Each named turn below is shown by a few rows before and after it. Which turns, in which order, take the first row of each later pair to the second? The first pair is answered.
k_217 (before => after):
-29 -8 -15 -1 28 9 -1 -2 38 12 13 21 -3 => -21 -12 1 3 35 -3 6 2 36 -1 1 28 -11
-6 15 -44 34 38 -5 -35 3 -14 -7 -6 -45 -1 => -38 3 -41 40 -16 3 5 5 22 6 -40 -32 1
-18 53 -15 30 41 37 23 15 -6 21 12 -15 -7 => -27 46 0 37 20 27 49 21 11 14 -17 0 -18
k_725 (before => after):
-9 -7 -69 37 -28 -25 -20 -3 -8 -21 -56 -42 28 => -11 13 -2 17 93 -11 26 -21 26 -41 10 31 -10
-10 -15 -21 18 40 11 -14 7 43 5 -13 12 -17 => 12 6 9 -1 9 38 -2 12 35 31 17 17 -29
9 5 38 -14 1 53 18 10 -8 33 19 51 -39 => -1 -20 -24 8 -65 29 -19 19 -27 32 -42 -1 -7
-11 5 26 5 -43 19 24 -2 9 9 -13 5 9 => -27 -12 2 18 -23 -1 17 -4 15 -10 -39 -2 18
k_799 (before => after):
-3 -15 14 5 -68 5 1 6 -20 15 -4 3 1 => 3 -7 23 21 -48 -16 9 20 -21 6 -32 -8 -6
-26 0 -24 29 -6 2 -1 18 0 -15 -50 -16 14 => -32 -18 13 3 -3 8 26 -3 19 -31 -23 38 -3
-20 -25 3 -14 -23 26 -13 -34 9 -3 29 15 2 => -6 4 -18 32 2 -8 -26 6 -9 0 -32 -44 6
-6 -9 -21 12 -44 22 16 -24 22 34 11 -23 -13 => 6 4 2 39 -5 -12 31 5 21 17 -32 -31 -27
k_878 (before => after):
-12 -10 -11 -12 35 4 6 -26 16 8 24 2 20 => -18 -12 -15 5 35 -17 13 -14 18 -2 -12 -6 20
-4 -7 -10 7 -6 -9 -7 1 0 -6 -11 1 7 => -3 -4 -10 -3 -14 3 -11 -6 -4 2 9 4 11
-3 9 -12 9 14 -1 8 -15 2 7 7 -3 -13 => -5 11 -14 13 6 -6 7 -11 0 8 -3 -6 -12
8 -4 -3 15 13 -33 -11 4 -13 -21 -22 -6 0 => 17 -2 -14 2 -20 -15 -26 -1 -25 -5 0 -14 9
k_989 (before => after):
-25 36 -27 35 -20 4 15 10 20 22 -3 -34 13 => -32 18 9 24 32 -5 36 -7 39 -10 14 22 -7
-32 -2 -26 -6 -13 29 15 -18 38 23 14 13 4 => -33 -12 -25 -9 -16 23 14 -23 39 11 15 23 4
5 -6 -5 -4 29 -2 -29 5 -24 -18 41 -16 0 => 5 -11 -7 -5 19 -4 -33 4 -29 -19 39 -16 2
5 -3 6 0 54 -8 -30 4 -33 -7 16 -14 -9 => 7 -21 1 -6 33 -19 -38 -1 -41 -18 7 -10 -6
Pairs:
Between the rows of a pair lie two turns.
-17 22 9 8 21 -11 -1 -19 19 -7 -5 8 -2 => -18 26 2 14 13 -13 -3 -12 18 -2 -19 -6 0 | k_878, k_989
-49 -7 -19 -24 -9 3 0 -5 25 28 -14 -8 -1 => -49 -15 -10 -27 3 -3 5 -10 29 17 -12 8 -2 | k_989, k_989
-23 -31 -21 -6 -58 -6 22 -25 19 -12 -33 15 10 => 36 10 -22 8 -21 -24 -27 8 -43 -5 -27 -45 13 | k_217, k_989
-51 -34 -14 -40 -6 22 -7 -37 28 -2 47 42 20 => -35 -20 -65 -6 -32 -1 -47 -5 -9 12 -5 -36 44 | k_217, k_799
11 40 12 9 21 12 15 16 -2 18 9 -18 -6 => 6 38 -4 1 7 25 6 9 -3 27 22 -21 2 | k_799, k_799
-14 7 -11 19 -55 -23 -2 17 16 -4 -47 -28 22 => -33 -19 -47 7 -14 -20 -34 -16 17 -24 -12 -18 39 | k_878, k_725
17 1 8 -6 -3 15 -19 -5 -5 11 7 -12 16 => 10 0 19 6 29 -3 -2 1 8 -4 -13 -2 9 | k_989, k_878
-13 7 -8 -1 -6 -7 -14 4 0 7 -2 -28 6 => -7 4 4 -11 -25 0 -10 0 -1 10 8 -17 2 | k_217, k_878
40 26 -9 15 -9 -9 -11 33 -36 26 14 -23 -20 => 19 16 27 13 -24 -11 41 31 -1 19 -3 20 -37 | k_217, k_799
-19 -10 -29 9 8 -9 -17 -19 -6 -17 1 -3 5 => -24 -6 -29 9 13 -3 -12 -17 -3 -13 6 -3 6 | k_799, k_217
25 21 24 -5 -21 0 18 15 3 15 -19 -17 -11 => 34 26 24 -15 -9 8 8 10 -4 16 5 -15 -10 | k_878, k_217
-12 13 -13 40 56 -12 -7 2 25 -15 1 -11 -3 => -27 13 -43 38 4 14 -11 -2 30 12 4 -31 15 | k_217, k_878
-3 1 -20 6 -13 -4 -4 5 0 4 -12 -15 8 => 8 4 -7 -6 23 -2 -11 -2 -7 -5 16 -4 3 | k_799, k_217
10 3 10 -2 -10 6 41 -8 11 -15 -9 25 -13 => 33 -7 -12 -14 -6 -2 -6 -18 -27 -27 13 7 1 | k_217, k_989
-42 24 -22 37 20 18 16 5 22 12 -45 -38 0 => -18 27 35 27 34 6 44 14 20 -3 -45 -1 -26 | k_878, k_799
-8 16 1 -10 -44 24 0 12 4 26 20 -8 8 => -23 16 21 12 14 -4 31 20 28 -1 -13 17 -5 | k_989, k_878
12 -22 42 -20 -2 -17 18 -17 3 -31 10 52 -23 => 28 -7 -18 -13 27 -12 -50 -17 -40 -21 31 -12 8 | k_878, k_217
-30 52 14 18 -16 9 22 27 53 39 -23 -6 -13 => 17 50 56 14 18 -29 7 38 13 1 -29 6 -31 | k_878, k_217
1 16 10 -2 -1 21 5 -5 8 -12 -9 14 4 => 1 14 9 -4 -12 25 2 -6 4 -8 -7 10 6 | k_725, k_878
3 -41 11 -22 -40 -26 -38 -16 -37 -41 9 11 5 => -9 -24 -26 -4 -49 -12 -51 -5 -35 -13 -2 -33 21 | k_799, k_217
-32 -9 -24 -11 -17 30 -3 -17 18 16 17 -4 11 => -37 -32 -21 -14 -17 10 -3 -25 17 -7 4 11 9 | k_878, k_989
13 31 19 14 40 2 5 20 2 5 6 -10 -4 => 6 20 -11 25 16 -9 -11 22 -5 2 -21 -32 9 | k_725, k_725
35 50 10 11 -2 14 -12 28 -31 33 7 -47 0 => 12 18 -10 -25 6 38 -31 -19 -23 20 67 -11 12 | k_989, k_799
-17 -45 -19 -26 -2 -9 -21 -21 -9 -18 9 22 8 => -18 -39 -1 -36 -13 6 -1 -22 1 -5 22 38 -3 | k_725, k_217
25 4 -8 17 22 -25 -38 -23 -33 -7 -22 -12 -1 => -5 -6 -19 -11 -11 20 -24 -54 -5 17 26 16 8 | k_799, k_217
